In the rows, 128 means zero.
Named moves (each a turn or a mirror), then the moves between two rows, first move first; the first pair answered:
Muma:
[ 95 112 150 148  99 138 136 127 140 113 131 125 109 126 141 117 139 118
 129 126] => [102 118 126 159  99 147 116 138 126 129 130 119 116 114 146 127 127 108
 137 143]
[182 165 129 112 131 135 127 173 119 138 153 127 118 144 112 129  70 153
 126 100] => [175 161 147 105 131 128 141 164 130 125 154 129 114 154 108 123  79 158
 119  84]
[116 121 152 141 102 130 115  94 117 119 104 150 128  84 137 116 110 115
 122 162] => [110 119 161 136 103 126 122  89 122 111 105 153 123  90 135 111 116 118
 119 154]
[107  96 140 139 147 139 115 152 144 157 112  88 133 142  80 113 117 100
 119 117] => [106  94 144 137 147 138 118 148 146 154 112  90 131 144  79 110 120 104
 117 112]
peg:
[107 100 133 118 147 109 150  94 153 111 127 136 144 121 125 127 159 147
 144 130] => [ 97  83 147 132 132 111 141 109 145 114 122 119 144 118 118 114 149 147
 145 131]
[150 149 156 115 100 129 139 151 136 115 136 152 107 148 112 106 100 152
 108  95] => [152 153 153 113 102 129 140 147 139 114 138 157 109 149 115 109 102 153
 110  95]
[109 104 156 133 143 115 126 124 133 127 126  91 149 133 110 123 142 123
 123 113] => [124 128 138 114 162 112 137 104 144 123 133 114 152 138 116 143 155 126
 120 112]
[107 104 134 126 154 131 111 132 142 134 123  81 163 138 102 125 140 116
 133 120] => [121 126 117 107 171 129 123 113 150 130 129 103 165 144 110 144 151 121
 130 119]
Somok:
[127 125  98 118 115 130 120 136  91 143 113 163  96  99 149 123 143  98
 151 177] => [126 110 100 125 108 127 123 146  86 141 120 154  94  98 146 123 134 109
 161 176]
[171 185 166 124 101  69 159 155 152 125 143 175  59 171 135 107  45 196
 117  72] => [162 169 193 148  97  83 116 185 145 152 125 128  76 166 112  79  26 168
 105  71]
[169 146 149 134 123 120 124 153 134 160 123 124 116  83 124 112  72 109
 127 129] => [176 170 137 115 131 118 141 126 143 151 125 156 110  86 138 125  90 109
 122 132]
[107  90 145 145 140 115 156 133 118 111 143 121 118 149 117 127 129 150
 147 123] => [106 111 165 145 149 131 120 130 123 135 114 110 134 146 107 105 134 105
 116 125]
Then:
(two moves a pair)
[ 74 117 209 164 107 131  84 141 125 160 135 136 145 142 139  79 116 104
 109 145] => [ 95 168 170 124 123 124 125  83 138 138 143 211 131 145 175 113 151 112
 105 155] => Muma Somok
[ 91  76 180 143 102 126 124 147 132  92 120 117 150 136 111 120 133 146
 113 110] => [144 138  79 129 141 147 102 134 117 125 134 153 172 117 139 191 128 129
 129 156] => peg Muma
[100 122 109 151 138 150 150 115 144 103 115  67 118 120 114 136 186  88
 150 114] => [110 134  86 151 139 157 141 116 136 114 117  75 122 111 121 150 181  84
 156 129] => Somok Muma
[126 117 155 126 154 129 118 132 153 132 122  87 149 155 103 126 131 120
 105 101] => [137 127 130 110 162 118 148 115 159 113 142 115 141 160 116 153 141 145
 119  99] => peg Somok
[146 142 163  96 161 130 126 142 150 129 137 114 130 162 110 125 129 108
 100  76] => [169 167 100  91 168 136 129 135 134 136 151 147 128 143 135 165 123 116
 124 110] => Muma Somok
[109  91 152 161 154 160  77 170  83 139 130  72 136 119 119  96 119 129
 116 151] => [134 147 140  93 204 136 145  91 134  97 151 143 127 160 135 135 181 152
  94 114] => Muma peg
[141 136 152 131 132 137  89 162 121 152 113  73 137 149  84 113 117  95
  94 112] => [116 118 174 141  97 132 104 161 112 138 102  86 114 137  97  84 118 100
  98 118] => Somok peg
[ 87  89 144 138 134 120 150 118 137 114 122 120 124 129 133 122 141 146
 150 139] => [110 112  96 139 145 133 132 121 125 136 126 129 136 115 144 154 132 136
 160 167] => peg Muma
[106 124 155 130 180 149 103 109 115 113 125 158 166 131 126 156 167 127
 156 121] => [106 107 144 139 172 146 107 126 104 111 138 149 162 127 127 164 153 145
 176 125] => Somok Muma
[139 124  70 102 132 134 165 110 150 106 117 139  98 128 123 151 144 187
 168 147] => [113 128 133 128 118 164  92 127 147 149  56  96 116 114 100  81 136 107
 116 153] => peg Somok
[ 58  84 163 121 129 143 124 109 131 138  85  69 147 129  99 116 184  85
 133 156] => [ 81  76 111 102 141 118 183 103 132 104 140  98 136 142 113 175 186 153
 179 150] => peg Somok
[133 128  93 149 126 148  96 143 109 161 111 119 141  89 138 143 112  97
 143 179] => [115 135 147 100 133 114 171  80 158  98 115 166 114 130 142 127 170 128
 117 124] => Somok Muma
[122 125 149 142 115 138 124 134 108 145 122 124 137 105 122 114 148 112
 151 153] => [133 146 142 116 134 131 147 107 126 132 128 150 137 117 131 131 170 117
 145 142] => peg Muma
[ 82 117 114 144 167  83 141 107 156 100  89 147 134 137 153 144 167 126
 122 186] => [ 85  93  96 165 155  86 129 139 135 110 101 123 137 124 148 152 142 137
 147 199] => Muma Somok
[112 135 115 125 110 127 138  98 113 124 114 162 120 108 163 120 143 128
 144 165] => [102  97 130 144  96 122 137 130 104 121 123 129 120 110 147 111 124 147
 160 157] => Muma Somok
[120 128 129 119 120 129 169 123 128  68 140 181  97 101 185 117 152 175
 150 109] => [ 96 110 183 153 102 152 102 160 116 106  96 121 114  88 156  60 130 118
 121 111] => peg Somok
[157 109 142 158 143 155  76 168 133 145 135  86 125 125 107 123 147 120
 111  88] => [180 126 100 132 163 141 117 143 143 121 166 122 120 136 123 169 161 156
 130  84] => peg Somok
[125 144 132 123  83  95 100 147 111 116  60 137  92 105 154 114 150 112
 150 122] => [132 125 113 124  83  84 122 159 106 103  86 135  88 110 155 136 142 146
 176 119] => peg Somok
[149 173 156 120 149 141  77 154 145 160 102 104 163 144  94 101 117  81
  74  91] => [170 179  95  86 154 108 170 117 152 103 161 174 132 153 131 166 136 165
 125  90] => peg Somok
[123  74 131 119 128 116 151 117 158 118 139 136 147 149 165 118 160 149
 104 119] => [116  69 148 131 123 124 129 128 156 131 124 117 154 145 154 100 153 129
  91 121] => peg Somok
[113 123 156 151 142 132  91 121 128 146  96 121 146 111 121 105 120  96
 122 139] => [118 136 148 121 145 111 148  83 146 107 115 170 124 124 140 124 147 132
 128 127] => Muma Somok
[122  90 122 109 132 112 181  93 130  81 150 129 142 151 144 138 147 183
 168 132] => [132 102 105 147 134 155  83 138  99 156 114  78 181 120 128 125 109 110
 154 173] => Muma Somok
[123 156 164  75 159 128 131  96 161 115 117 142 136 127 144 127 156 125
  88 122] => [108 140 172  79 136 120 148  97 155  98 119 152 116 120 155 116 155 142
  99 125] => peg Somok
[147 121  76 146 142 136 129 142 108 143 154 120 133 119 136 164 120 149
 152 153] => [140 140 102 149 146 154  90 137 112 169 118 109 146 114 129 134 124  99
 117 157] => peg Somok
[109 133 129 126 125 145 162 145 116 110 137 164 128 118 107  88  85 160
 122 115] => [123 165 120 107 148 152 155 124 131 120 131 177 139 122 110 101  98 141
 104 114] => Somok peg
[111  76 168 139  99 109 149 149 130  86 143 106 108 154 103 101 143 182
 149  93] => [123  81 169 146 119 122 114 166 131 112 137  71 133 159  83 102 132 159
 136  87] => peg Somok
[ 93 100 115 134 105 138 166  86 119  97 131 174 135 157 166  91 169 126
 119 148] => [ 85  91 141 153 104 154 122 112 115 126 109 131 151 154 144  64 154  92
 101 149] => Somok Somok
[139 135 159 115 152  98 124  97 129 119  88 158 133 144 146 113 164  98
  82 121] => [157 103  85 149 133  98 125 144  85 126 130 146 131 117 158 164 119 144
 150 161] => Somok Muma
[129 101  95 128 119 108 145 133 108 100 156 129 126 120 158 156 116 171
 164 150] => [115  85 122 134 109 103 152 136 110  92 151 120 120 125 150 137 117 174
 160 138] => Muma peg
[190 201  86 145  99 139  97 107 113 124 147 169 125 127 159 157  66 142
 120 125] => [136 137 187 168  56 121 112 128 122  95 132 124 103 141 131  84  65 155
 106  84] => Muma peg
[122 142 149  91 129  94 154  85 143 107  97 150 116 129 136 125 163 132
  79 149] => [122  96 133 109 115  79 177 117 128  91 133 130 108 130 129 144 140 184
 121 145] => Somok peg
[163 129 158 109 100 125 123 170  90 138 149 144  99 112 116 157  76 124
 138 111] => [163 137 170  91 108 114 148 148 110 121 153 160  93 127 117 159  95 135
 129  92] => Muma peg
[113  95 131 129 120 100 185 103  82 102 133 125 113 136 152  94 125 196
 159 135] => [106  99 166 153 123 126 115 130  78 147  94  75 139 127 127  56 110 134
 125 140] => Somok Muma
[ 85 126  91 138  96 142 113 114  91 145 111 145 130  61 194 155 142 114
 177 219] => [ 82 130  99 142  98 150  99 117  93 156 100 136 136  60 188 146 142  98
 167 219] => Somok Somok
[165 162  97  90 129 125 170 112 142 109 145 154 132 140 129 170 161 154
 119 132] => [131  98 134 153  77 139 116 183 101 137 123  85 133 109 107 118 111 139
 134 152] => Muma peg
[131 133 140 129 143 127 137 131 132 124 127 126 113 142 130 134 144 110
  93 133] => [134 131 129 140 139 134 122 144 120 136 126 117 118 132 129 137 131 103
  99 146] => Muma peg
[112 145 116 125 129 140  83 126 102 144 118 157 144 131 180  84 103 108
 138 140] => [119 136  95 120 126 126 115 123 101 124 144 172 134 134 190 108 102 147
 163 138] => peg Somok
[123 133 186 123  97 118 162 128 144 117 135 117 104 145 109  92 114 147
 113  73] => [127 148 181 113 102 119 169 113 150 113 132 136 102 145 116  97 126 143
 108  73] => Somok Somok
[159 169 102 124 155 138 119 104 143 132 180 171 120 118 122 172 128 174
 134 111] => [151 168 139 146 157 159  59 128 140 173 144 121 144 112  98 133 113 120
 103 111] => Somok Somok
[153 187 116  99 133 128 141 160 154 122 125 146 105 161 132  94 159 113
 121 114] => [140 178 127 103 115 126 146 160 149 116 120 151  94 155 139  80 159 116
 122 117] => peg Somok
[119  76 104 168  93 138 135 165 103 119 144 106 125 111 150 145 101 154
 175 148] => [100  99 186 153 109 149 103 141 137 133  93  89 139 130 125  86 131  90
 104 114] => Muma Somok
[179 133  89 138  97 137 122 177  99 136 147 147 105 108 130 146  63 157
 156 140] => [178 149 109 142 108 155  82 180 105 164 121 128 124 107 116 125  64 113
 126 139] => peg Somok
[135 131 171 130 109 131 110 131 127 116 112 148 101 128 121  87 130 103
 108 118] => [156 143 109 134 110 138 105 139 105 128 127 165 103 108 143 124 111 111
 138 153] => Somok Muma
[161 149  87 115 165 137 188  88 111 142  92 164 144 147 139 130 161 134
 134 142] => [115  81 155 160 115 137 165 137  92 144  73 103 133 137 113  68 132 131
 135 132] => peg Muma
[136 133 125 135 135 127 101 197 119 120 131 118 129 145  87 114  96  86
  94  82] => [156 145  87 113 153 114 141 176 126  99 161 151 122 155 103 156 108 120
 114  80] => peg Somok
